In the rows, 128 means zero.
Each row of A is roughly a mix of the hidden directions of one of a few groups.
A (112 x 11):
[[142 162  58 123 148 135 106  98 138 147 166]
 [122 167 172 125 137 160 182 142 116  81 132]
 [123 107 169  97 104 142 154  74 169 131  97]
 [157 109 128  85 143 120 206 139 134 114 111]
 [147 125 116  88  66 112 117  95 175 124 105]
 [140 168  68 116 156 155 136 100  81 126 125]
 [ 66 139 109  97 129 112 159 132 145 165  83]
 [155 117 167 142  91 186 158  88 144 131 126]
 [106 101 119 160 154 131  79 127  69 159 109]
 [131 153 142  94  61 112 114  99 164 128 160]
 [114 144 110 165 183 146 139 164 114 128  73]
 [113 164 126 177  82 143  76 134  97 140 121]
 [125 157 112 146  87 114  79 124 163 171  92]
 [140 117 133 115 141  87  95  67  89 157 155]
 [ 93  79 127  73 115 117 114 115 123  76 121]
 [125 119 133 151  76 101 159 170 169  89 129]
 [155 193  97 133 121 141 132 172 137 121 172]
 [114 109  89 108  99 132 183 179 131  94 125]
 [186 143  95 145 117 146  98 154  99 107 172]
 [104 140 100 156 118 158  85 127  60 144 138]
 [164 136 121 174 121 169  90 165 112 103 163]
 [104  94 140 122  68 149 136 109 133  68 139]
 [168 122 144 168 123 150  74 111 100 119 174]
 [152  51 146 144 115 110 101 127 161 151 116]
 [103  79 135  82  95  78 138 143 145 108 146]
 [123 138 126 120 103  82  99 143 119  66  81]
 [ 63 105 154 115 149 133 157 135 149 156  85]
 [113  91 157 147 137 151 187 137 152 178 141]
 [138 132 111  83  97 159 144  93 194 125 124]
 [130 184 171 136 129 138 132 117 194 111 118]
 [162 114 115  95 157  77 132  87  92 143 157]
 [ 43 110 108 116 106 104 152 124 127 147 129]
 [116 102 111  78 111  75 103 113 106 123  83]
 [152  93  86 179 161 160 128 157 112 155 137]
 [161 111 116 140  63 133  88 107 143 172 129]
 [176 177 110 129  98 113 109  91 105 162 105]
 [115 205 101 159 145 138 103 134 151 155 123]
 [133 133 147 187 114 129  94 123 133  60 114]
 [130 186  87 101 127 118 107  88 169 131 108]
 [124  81 129  82 134 100 136 107 101 110 185]
 [140 173  93  51 142 120 122 137 126 120 146]
 [122 173  76 153 176 141 127 145 162 134  99]
 [173 136 132 145 118 132  69  93  99  89 105]
 [182  98 159 123 140 127 101 118 148  67 113]
 [ 80 107  97 126  95 131  96  70 109 117 149]
 [115 120 136  94  97 106 140  83 172  73 123]
 [158 140  93 102 161 158 146  81  87 107 151]
 [155 167 109 189 138 154  89 131 118 126 164]
 [164 116 137 113 104  96 167 166 186 108 130]
 [107 181 105 136 190 147 147 137  93 116 146]
 [114 101  95 106 174  76  97 165 127 149 126]
 [137 116 103 159 192 148 136 143 129 126  68]
 [100 118 148 183  79 167 149 151  97 122 126]
 [117 162 130  97  93 108 171 139 174  82 133]
 [ 93 128 121 121 156 114 183 186 143 118  94]
 [152 123  86 135 164 156 126 146  94 163 182]
 [106 174  78 102 111 123 142 176 120 144 163]
 [139 119 136 168 159 120 112 184  70 116 143]
 [166 140 121 107 161 174 119  89 116 170 164]
 [131 158 105 120  93 114  79  66 148 140 149]
 [156 120 129  94 155 116 155  98 149 200 126]
 [ 94 157 103 128 131 126 125 143  50 140  96]
 [189 121 101 102 132 143 143  85 126 139 178]
 [127 129  85  77 141 110 141  81 130 177 148]
 [106 122 152 126  95 180 124  79 171 156 116]
 [ 84 134 167 186 110 174 127 128 147 141 111]
 [127 171 131 170 110 174 146 100 154 115 174]
 [181 139 119 151 124 110 119 169  74  92 144]
 [176  98 166 121 170 114 151 133 149 166  96]
 [133 102 154 115 120 175 113 135 196  91 123]
 [161 136  77 113 139 157 176 167 104 148 149]
 [126 166 123  99  59 110 103 101 155 142 150]
 [180 141  87 128 131 128 105 178 104  95 158]
 [105 126 119 162 193 127 140 177 141 127 165]
 [ 66 142 146 130 109  96 105  89 133 157  91]
 [ 92  90 105 152  81  77 113 156 122 117 111]
 [129 135  91  66 136 131 142 110 160 140 184]
 [116 174  57  94 150 119 134 115 150 113 116]
 [149 159 110  69 131 155 115  70 112 139 145]
 [132  83 113  65 108 141 111 128 121  81 153]
 [113 136 133 124 181  82 117 184 133 112  92]
 [137 176 173 130 148 127  93  73 144 137 156]
 [177 137 109  98 140 159 139  61 124 106 139]
 [136 107 171 150 117 149 111  85  87 119  74]
 [113 131  95 158  91 117  98 166 132 175 172]
 [115 134  71 171 146 134 108 169 109 171 141]
 [121 117  76  78 165 109  94 134 114 161 152]
 [140 136 153 159 121 131 108 131 184 150 193]
 [173 103 114 106 172 147 135  68 120 109 149]
 [108 141  71  98 166  93 159 146 113 162 136]
 [125  89 187 142 133 163 124  74 148 140 139]
 [ 96 199 124  98 125 114 125 110 112 116  81]
 [ 78 146 146 167  99 141  87 101 113 168 114]
 [187 161 131 151 126 123 124  81 177 123 145]
 [120 133 107  98 110 169 134  91 198 144 137]
 [ 76  95 182 130 146 138 146 110 164 137  96]
 [126  85 197 129  83 126 138 139  94 122 126]
 [ 98 121 135  96 125 139 187 141 174 125  81]
 [ 86 135 123 160 136 139 128 203  91 125 130]
 [101 130 164 177 132 143 168 174 138 103  97]
 [172  93 113 103 134 151 150  87 123 107 182]
 [104  94 141 155 149 110 143 191 178 119 129]
 [122 180 130 172 158 129 136  93 133 183 120]
 [120  70  88 109  75  99 102 132 123 118 146]
 [129  68 146 138 104  86 134  91 144 149  87]
 [144 111 157 156 113 174  85 178 118  95 122]
 [154 168 124  91 131 131 112  50 133 119 124]
 [ 91 142 179 155 152 157 135  87 117 102  93]
 [100 152 103 101 176  82  89  93 123 140 124]
 [134 180  84 104 150 134  97  86 127 143 166]
 [122 105 133  88 111 138 129 167  76 153  76]
 [150 112 117  62  86 160 123 150 124 131  88]]
Here is one row from each group, named. Which group is each of the other rows in?
[129 189 119 144 139 101 164 129 186 146 142]
<13>
[114 158 186  91  93 101 124 103 163 108 138]
<98>
[160 129 159 184 107 159  96 104  96 128 159]
<127>

[102 102 139 164 184 146 135 167  94 156 147]
<127>
[ 95 197 141 140  84 116 104 147 145 152 121]
<98>
[ 84 159 149 165 102  99 132  79 114 158 106]
<127>
[168  94 154  97 104 136 119  63  98 123 129]
<98>
[119 178 152 128 160 167 164  86 133 165 128]
<13>
[104  67 137 154 149 110 121 192 131 113 125]
<13>
[109 173 105 161  91 170 146 159 165 119 113]
<127>
[105 173 113  91 123 105 104 131  80 112  80]
<13>
[184 103 138 108 153 128 167 118 158  84 157]
<127>
[133 125 167 163  67 137 154 100 143  92 103]
<13>
[ 83 115 152 136 168 109 131 101 194 117 136]
<127>
